One turn or mirror swaps these rows in pairs. Which row does each one swap with?
The rows were stretched afterwards, more along some directions than others.
kubog: [-0.57 -0.69 -1.10  0.76 -2.67  1.57  0.94  1.86  0.91  1.27 -0.32  1.03
  1.02  2.48  0.93  2.25  1.27  1.25]
tavur: [-1.17 -0.60 -2.35 -1.02 -0.29 -1.53  0.64  1.15 -2.26  1.24 -2.25  2.04
  0.27  1.61  0.90  0.81 -0.20  1.57]
raz: [-0.71 -2.12 -2.20  0.65 -2.55  1.64  2.49  0.44  0.85  3.22 -0.47 -0.58
  0.21  2.76  1.54  2.74  2.23  2.25]
Sebus: [-0.45  0.34 -1.61 -1.04 -1.25  0.15  0.51  2.62 -2.30  0.37 -0.95  2.43
  0.97  1.66  0.54  1.19 -0.37  0.38]
dega: [-0.65 -1.36 -1.63 -1.07  1.25  0.79  2.89 -0.82  1.91  1.65  1.01 -1.47
 -2.07  1.59  2.11  0.54  2.08  1.63]
posuk: [-0.84 -1.24 -0.60 -1.36 -2.08  1.28 -0.27  0.28 -1.26 -0.39 -0.69  1.95
  0.27  1.35  0.74  2.13  0.35  1.12]
gegib: [-0.99 -0.34 -0.41 -0.83 -3.06  0.72 -0.17  0.91 -2.19 -0.20 -1.19  2.89
  0.91  1.03  0.97  1.17  0.20  1.09]
pok: [-0.18 -1.32 -1.36 -1.10 -2.45  1.44  1.77  0.47  1.48  0.08 -0.65 -0.12
 -1.22  0.66  2.17  3.81  1.95 -0.14]
satab: [ 0.01 -2.26 -2.30  0.18 -2.70  0.87  2.87  0.98 -0.01  2.28 -3.05  0.84
 -1.31  0.84  2.31  3.56  1.26  2.72]
fik: [-0.24 -2.15 -4.33  0.83 -1.87 -0.07  0.18  0.88 -2.55  3.70 -1.89  1.49
  0.23  2.35  1.27  1.35 -0.05  2.32]
Varo: [-0.43 -1.91 -4.56 -0.51 -1.82  0.51  0.15  0.15 -1.73  3.21 -0.95  0.93
 -1.11  2.60  2.24  1.19  0.32  1.54]
sor: [-0.43 -0.15 -1.52 -0.75 -0.53 -0.56  0.94  2.36 -1.25  1.52 -1.59  1.58
 -0.09 -0.21  0.95  1.30 -0.10  1.75]
bip: [-0.57  0.11  0.29  0.32 -3.14  0.52  0.20  1.84 -0.78 -0.72 -1.95  1.41
  1.20 -0.98  0.24  1.71  0.55  0.78]
sak: [-0.63 -0.89 -1.01 -0.24  0.60 -0.64  2.41 -0.04 -0.13  1.54 -2.36  1.19
 -0.03  2.85  1.81  2.73  1.46  2.74]
bos: [-0.80 -1.47 -1.48  0.18 -3.35  0.71  1.25  1.00 -0.03  2.12 -1.96  1.36
  0.78  3.01  1.30  2.59  1.03  1.82]
zofo: [-0.21 -0.65 -3.00  0.09 -3.13  0.36  0.49  0.97 -0.06  2.10 -0.69  1.45
 -0.18  1.22  1.56  3.73  0.99  0.84]
Fopa: [-1.58 -1.22 -2.71 -1.33 -0.41 -0.95  1.12  1.40 -2.01  1.67 -1.73  1.75
 -0.27  0.25  2.06  0.55  0.08  1.98]
metod: [-0.24 -0.89 -2.88 -0.07 -3.19  0.57 -0.10  2.00 -0.51  0.92  0.41  2.01
  1.25  1.54  1.95  1.02 -0.11  0.70]
Pid: [ 0.54 -1.94 -2.61  0.13 -0.52  0.52  3.30 -0.75  1.72  3.05 -0.05 -1.12
 -2.35  2.55  1.89  1.75  2.49  1.77]
Teza: [ 0.56 -0.84 -1.93  0.07  0.00 -0.22  2.47 -0.46  1.73  2.04 -0.71 -0.06
 -2.29  2.12  1.06  1.80  1.69  1.78]
gik: [-0.49 -1.02 -3.52  0.49 -2.31 -0.28  0.23  1.85 -0.61  1.84 -0.46  2.33
  1.31  1.41  2.37  1.01  0.04  1.21]
nize: [-0.35 -2.26 -4.96  0.19 -3.24 -0.17  0.28  0.63 -2.27  3.89 -1.90  1.99
 -0.25  2.25  2.44  1.22 -0.15  1.37]
Kobir: [-0.36 -1.58 -0.95 -0.67 -3.96  1.47  0.21  0.72 -0.93  0.13 -1.27  1.18
  0.38  0.84  0.45  2.30  0.79  1.09]
gaz: [-1.11 -1.25 -0.31 -0.58 -3.30  0.71  0.01  0.92 -1.25 -0.49 -0.67  3.09
  0.97 -0.10  0.80  1.39  0.07  1.67]
muza: [-0.23 -0.25 -1.61  0.11  0.22  0.06  2.50  0.14  1.04  1.12 -1.44  0.48
 -0.06  2.15  1.01  2.49  1.15  1.65]
tulo: [-1.06 -0.77 -0.82 -0.82 -3.45  1.04  0.51  0.78 -0.25 -0.29 -1.02  2.58
  0.05  0.58  1.01  1.79  0.89  0.23]
tofi: [-1.51 -2.09 -1.73 -1.09 -3.32  0.93  1.24  0.38 -1.46  1.20 -1.14  1.92
  0.30  0.44  1.47  1.11  0.89  1.73]
pip: [-0.45 -1.78 -2.29 -0.82 -0.24  0.08  2.72 -1.42  2.15  2.35  0.66 -0.08
 -1.59  2.92  1.24  0.86  2.17  1.44]
med: [-1.29 -0.30 -0.73 -0.26 -2.58  0.56  1.17  2.00 -0.69  1.06 -1.43  3.20
  1.31  3.16  1.37  2.65  0.34  2.25]
butup: [ 1.01 -0.72 -1.69 -0.08 -1.20 -0.09  2.29 -0.31  1.28  2.09 -0.43  0.74
 -1.99  1.02  1.05  1.19  1.25  1.19]
bipor: [-0.45 -1.68 -1.57  1.44 -3.14  0.44  1.54  1.12 -0.08  2.65 -1.75  0.94
  1.06  2.69  1.11  2.89  1.34  1.71]
laseg: [-0.64 -0.19 -1.22 -0.91 -0.86 -0.57  0.01  2.04 -3.30  0.21 -1.39  3.28
  1.42  1.55  0.97  0.74 -0.42  2.03]
sogu: [ 0.14 -0.11 -0.41  1.30 -3.11  0.76  1.15  1.57  0.70  1.49 -1.04  0.51
  0.82  1.99  0.65  1.85  1.44  0.48]
bami: [ 0.38 -1.51 -1.45 -0.57 -2.42  1.26  2.07  0.62  1.27  0.27 -0.60  0.46
 -1.37  0.42  2.10  3.38  2.12  0.20]
losut: [-1.12 -1.56 -2.06 -1.03 -1.72  0.36  2.86  1.16 -0.47  2.14 -2.85  2.21
 -1.54  2.06  2.92  2.62  0.97  2.98]
riti: [-1.05 -1.19 -1.00 -2.01 -0.24  0.64  1.53  1.33 -0.19  0.34  0.31  0.53
 -0.50  0.81  0.57  1.08  1.18  1.53]
suda: [-0.61 -1.80 -0.53  0.15 -3.50  0.49  0.53  0.74 -1.46  0.01 -2.08  2.08
  0.87 -0.27  0.57  1.90  0.46  1.62]
pufu: [-1.58  0.26 -2.26 -1.61 -0.63  0.07  1.71  1.93 -0.96  1.22  0.30  0.91
 -0.60  0.77  1.86  0.76  0.71  0.91]
danit: [-0.78 -2.36 -1.81 -0.20 -1.84 -0.40  3.32  0.25 -0.79  2.58 -4.07  2.76
 -1.32  1.86  2.31  2.83  1.08  3.21]
budu: [-0.93 -0.66 -2.05 -1.50 -0.60 -0.73  0.55  1.76 -2.82  1.53 -1.00  2.01
  0.50  1.47  1.31  1.12 -0.20  1.98]
posub: [-0.08 -1.65 -1.12 -0.81  0.48 -0.30  2.75 -0.88  0.54  1.62 -1.08  0.41
 -1.25  1.87  1.67  1.81  1.44  2.91]
maro: [-1.03 -0.58 -1.54 -1.70  0.08 -1.11  0.53  1.64 -1.83  1.09 -1.62  2.50
 -0.80  0.92  1.34  0.20 -0.29  1.52]
gobo: [-0.16 -1.98 -0.33 -1.17 -2.10  0.57  0.84  1.09 -0.46  0.28 -0.60  3.53
 -0.17  0.65  2.00  0.86  0.05  2.32]
Noz: [-0.89 -1.39 -0.76  0.33 -2.58  1.13  1.31  0.99  0.42  1.86 -0.51  1.17
  0.52  2.65  1.32  3.07  1.53  1.59]
Zeme: [-1.27 -0.08  0.05  0.43 -1.68  0.84  1.34  2.08 -0.54  1.14 -1.88  1.47
  1.62  2.42  1.35  2.85  1.07  2.61]
desa: [ 0.40 -1.53 -1.08 -0.23  0.46  0.04  2.73 -0.33  0.98  1.49 -1.22 -0.60
 -1.45  2.84  0.85  1.93  1.81  1.98]

Swapped with sogu: bip
Swapped with bos: Kobir
Swapped with maro: Teza
Swapped with gik: bami
Swapped with tavur: desa
Swapped with Sebus: muza
Swapped with losut: Varo
Swapped with Fopa: Pid

One turn or mirror swaps these rows in pairs. Which row does each one swap with?
The rows were stretched afterwards, more along some directions than others.
lel: [-1.79  2.11  0.03 -0.05  2.39  0.07 -0.54 -0.12 -0.42  1.13 -2.09 -1.82
  0.51  1.07 -1.51 -0.61  1.93  0.90  1.19  0.64]
zador: [-2.09  2.40  0.79 -0.95  2.76  0.96 -0.67  0.26 -1.04  0.81 -0.30 -1.81
  0.64  2.66  0.26 -0.97  2.12  1.62 -0.08  0.00]
ludu: [ 0.60  1.82 -1.86 -0.23  2.64  0.64 -1.61  0.93 -0.81 -0.41 -1.35 -0.90
 -1.36  0.89 -0.99 -1.32  0.82 -0.85  0.36 -2.49]
zimis: [-1.35  1.87 -0.16 -1.05  3.47  1.05 -2.55  0.87 -2.73  1.65 -1.28 -1.69
  0.22  1.96  0.45 -1.49  2.39  0.93  0.41 -1.19]
ketol: [-0.95  2.41 -1.35  0.23  2.20  0.49 -1.52  1.20  0.66  0.04 -0.30 -1.84
  0.48  2.60 -0.64 -0.81  1.58 -0.20 -0.29 -0.35]
lali: [-0.14  1.65 -0.40 -0.91  0.54 -1.17  0.92 -1.38 -0.16  0.90 -0.48 -1.33
 -0.56  0.74 -0.56 -0.31  0.36 -1.41  0.24  0.31]
pege: [ 0.09  1.28  0.56  0.22  0.33  1.11 -1.22  1.32  0.34  1.05 -0.34 -0.96
 -0.43  1.34 -0.86 -0.59  1.08  2.11 -0.57 -0.36]
bof: [ 0.11  0.74  0.00  1.15  1.21  0.09 -1.30  0.10 -0.26 -1.05 -1.25 -1.40
  0.36  1.21 -0.53 -0.38  0.85  0.90 -0.03 -0.30]
sil: [-0.48  1.11 -0.69 -0.06  2.90 -0.65 -0.77  0.10 -2.17  1.24 -1.49 -1.58
 -1.06  1.92  0.26 -1.34  2.03  0.03  1.93 -1.24]
rol: [-1.23  3.67  0.49  0.09  2.24 -0.87 -0.69 -0.26  0.09  0.94 -1.63 -3.13
 -1.28  1.39 -0.21  0.09  1.51 -0.05 -0.56  0.12]
Bes: [-0.29  0.92  0.88  0.34  1.25 -3.21 -0.44 -1.19 -0.91 -0.49  0.30  0.18
  0.10  0.96  0.08 -0.40  0.60  0.80 -0.22  0.54]
fanu: [-0.68  1.62  0.73  0.01  1.19 -1.22 -0.73 -0.14  0.13  0.37 -1.89  0.02
  0.27 -0.33 -1.03 -0.35  1.02  1.08 -0.88 -0.77]
nakuf: [-1.06  2.33  2.80  0.66  2.36 -2.37 -1.50 -0.51  0.54  1.33 -0.93 -1.93
  0.37  2.37 -0.89 -0.04  2.25  2.40 -1.11  1.49]
teru: [ 0.00  1.54 -0.06  0.72  0.80 -0.07 -0.29 -1.10 -0.70  1.14  0.02 -1.29
 -0.03  1.55 -0.18 -0.28  1.30  1.63 -0.47 -0.14]
Bibe: [-1.11  1.30  1.32 -0.50  2.44 -0.20 -0.15  0.16 -1.80  1.29 -0.11 -2.30
  0.59  1.05 -0.19 -0.94  1.07  0.46 -0.58  0.78]
tor: [ 0.65  1.55  0.93 -2.06  1.28 -0.92 -1.08 -0.26 -1.02  1.19  0.32 -1.25
 -1.77  1.55  1.25 -0.79  0.50  0.97  1.27 -0.10]
guz: [-0.20  0.68 -0.04  1.59  1.19 -1.92 -0.04  0.72 -0.44  0.76 -1.43 -0.37
 -0.09  0.09 -1.99 -0.61  1.51  0.42 -1.19  0.12]
Pila: [ 0.22  2.41  0.03 -0.63  2.19 -0.44  0.00  1.78  0.41  1.93 -1.10 -0.78
  0.76  0.53 -0.93 -0.32  0.86 -1.10 -0.89 -0.47]
Leset: [-0.54  1.42  0.29  0.26  0.86  0.84 -1.37  1.58  0.31  1.20 -0.73 -1.42
  0.03  0.97 -0.79 -0.73  1.20  2.02 -0.40 -0.02]
Fifak: [ 0.14  1.02  0.31 -0.51  3.15  1.73 -1.44  2.16  0.07  1.75 -1.91 -1.01
  0.40  2.10 -1.02 -0.03  3.33  2.25  1.49 -0.44]
kibof: [ 0.40  0.89 -1.11 -0.04  2.39  1.77 -0.41  0.53 -3.33  1.24 -0.97 -1.11
 -0.13  0.74 -0.08 -1.57  1.85  0.08  0.57 -1.37]
botaz: [ 1.63  1.69  0.98 -1.28  3.12 -1.57 -0.57  0.98 -0.26  2.00 -1.69 -0.30
 -1.29  0.58 -0.28  0.41  1.11  0.58  0.52 -0.69]
tanat: [ 0.18  3.12  0.76 -1.00  2.00 -2.79 -0.16 -1.01 -0.68  1.22 -0.38 -1.79
 -2.30  0.82 -0.47 -1.13  0.71 -0.67  0.41 -0.18]
reg: [ 0.81  1.33 -0.67 -0.79  1.27 -0.07 -1.44  1.06  0.94  0.44 -0.31 -1.44
 -0.97  2.82 -0.10 -0.24  1.86 -0.05  0.14 -0.96]
fuve: [-0.29  1.72  2.07  0.59  1.63 -0.73  0.39 -1.11 -0.47  1.71 -0.70 -2.27
 -0.67  2.22 -0.49 -0.13  2.91  2.19  0.06  1.54]
gon: [ 0.62  1.17  0.23 -1.05  3.36  1.52 -0.11  2.59  0.02  2.28 -1.52 -0.52
  0.38  0.40 -1.26 -0.25  2.35  1.81  0.94 -0.65]
Vor: [-0.06  1.55  0.76 -1.16  3.39  2.02 -1.24  2.72  0.18  2.17 -1.71 -1.48
  0.27  1.67 -0.79 -0.01  2.56  2.10  0.51 -0.87]
vomuf: [ 0.29  2.13  0.71  0.87  1.48 -0.21  0.21  0.17 -0.01  1.43 -0.92 -1.12
 -1.08  0.83 -2.09 -0.98  1.62  1.18 -0.06 -0.46]
fariz: [ 0.37  1.27 -1.11  1.07  1.42 -0.50 -1.62  0.39 -1.87 -0.62 -1.55 -0.72
 -0.10  0.17 -0.93 -1.02  1.43  0.11 -0.80 -0.56]
pep: [-0.36  1.62  0.20  0.83  0.77  0.27  0.31  0.46 -0.71  0.03 -1.53 -1.36
 -0.92 -0.13 -1.68  0.42  0.22 -0.63 -1.16 -0.36]
Zerev: [ 0.33  1.46  0.90 -1.99  1.17  0.08 -0.38 -0.05 -0.97  1.25  0.21 -1.29
 -1.48  2.11  1.25 -0.92  0.86  1.12  1.75 -0.24]
tuf: [ 0.07  2.41  0.82  0.30  0.77 -1.28 -0.23  0.06  0.95  1.68 -0.21 -2.50
  0.14  1.80 -0.51 -1.10  1.84  1.17 -1.42  0.97]
Vep: [ 1.85  0.43 -0.67  0.07  0.41 -1.02 -1.17 -0.07 -0.56 -0.45 -0.99  0.90
 -0.22 -0.13 -0.30 -0.31  0.50  0.16 -0.98 -1.09]
tiriv: [ 0.73  1.72 -0.57 -1.53  1.66  0.06 -0.67  1.39  0.66  1.25 -0.67 -1.24
 -0.71  1.48 -0.20  0.31  1.30 -1.01 -0.32 -0.90]
vav: [ 1.29  0.62  0.44 -0.41  2.15 -0.89  0.47  0.51 -1.13  1.00 -0.22  0.31
 -0.48 -0.51 -1.92 -1.18  1.11  0.48 -0.94 -0.11]
lusip: [-1.31  1.76  1.19 -1.47  1.63 -2.22 -1.59 -1.88 -1.37  0.59 -0.63 -1.56
 -0.95  2.66  1.23 -1.13  1.83  0.59  0.70 -0.45]
turu: [ 0.76  1.97  0.58 -0.39  2.57  0.45 -0.12  0.16 -0.26  2.09 -1.34 -2.03
  0.03  1.70  0.32 -1.32  2.40  2.45  1.92 -0.11]
Bova: [ 1.37  0.89 -0.49 -0.71  2.57  0.87  1.32  0.99 -0.21  1.33 -0.14  0.27
  0.80  0.03 -0.70 -0.53  0.99  0.64  0.92 -0.11]
pefuv: [ 0.64  1.58  0.14 -0.46  0.52 -1.33  0.11 -0.64  0.79 -1.35 -0.39  0.37
 -0.08  0.54 -0.01  0.18  0.14  0.60 -0.81 -0.18]
fus: [ 0.02  1.43  0.65 -0.09  2.78  0.17 -1.74  0.80 -0.39  1.38 -1.33 -1.31
  0.64  3.74 -0.02 -0.89  3.10  1.48  2.04 -0.09]
muf: [-0.32  3.07  1.21 -0.91  2.66 -1.49 -0.73 -0.60  0.10  1.60 -0.71 -2.25
 -0.73  1.80  0.53 -0.01  0.71 -0.26 -0.44 -0.51]
laz: [-1.01  2.11  2.27 -0.53  3.10 -3.12 -0.67 -0.28 -1.10  2.47 -1.65 -1.09
  0.08  1.02 -0.60 -0.02  2.37  1.53  0.70  1.17]
gazin: [-0.22  1.48  0.84  0.16  0.10  0.33 -0.92  1.15  0.72  0.48 -0.52 -0.83
 -0.38  1.38 -0.89 -0.50  1.08  2.02 -0.55  0.23]
Bevik: [-0.89  2.39 -0.30  0.43  1.26 -0.88 -1.37 -0.02  0.04  1.25 -1.36 -1.97
 -0.71  2.91 -0.14  0.08  1.68 -0.60 -0.04 -1.37]
pitub: [-1.34  3.21  0.33 -0.67  2.54 -2.41 -1.37 -1.11 -1.24  1.07 -0.53 -2.09
 -0.48  0.77  0.35 -0.37  0.84  0.76 -0.36  0.56]
Pato: [-1.96  2.13 -0.63  0.47  2.53  0.28 -1.06  0.63 -1.27  0.49 -0.48 -1.27
  0.48  1.58 -0.12 -0.81  0.88  0.10 -0.18 -1.42]
sutor: [ 1.33  1.03  0.78 -1.29  1.17 -0.90 -1.32  0.79  1.04  0.58 -0.37 -1.10
 -0.89  2.35  0.14  0.29  1.65  0.80 -0.29 -0.21]
Lusom: [-1.47  1.55  1.67 -0.34  2.11 -1.02 -0.93 -0.99 -2.40  0.45 -0.93 -2.57
 -1.36  2.44 -0.10 -0.43  1.98  0.71  1.08  1.09]
Gunur: [ 0.99  0.69  0.55 -1.48  0.69 -0.28 -0.67 -0.41 -0.80  1.24  0.47 -1.29
 -1.28  1.92  1.42 -0.95  0.88  1.26  1.68 -0.04]
zad: [-0.74  2.08  1.20  0.32  2.41 -0.63 -2.28  1.34  0.17  2.01 -1.10 -2.19
 -0.71  3.68 -0.99 -0.15  2.83  1.27 -1.22 -0.15]

Swapped with sutor: Vor
Swapped with Zerev: gazin
Swapped with teru: pitub
Swapped with Pila: fus
Swapped with Bibe: bof
Swapped with tiriv: Fifak
Swapped with Pato: Bes
Swapped with tor: pege
Swapped with botaz: zad

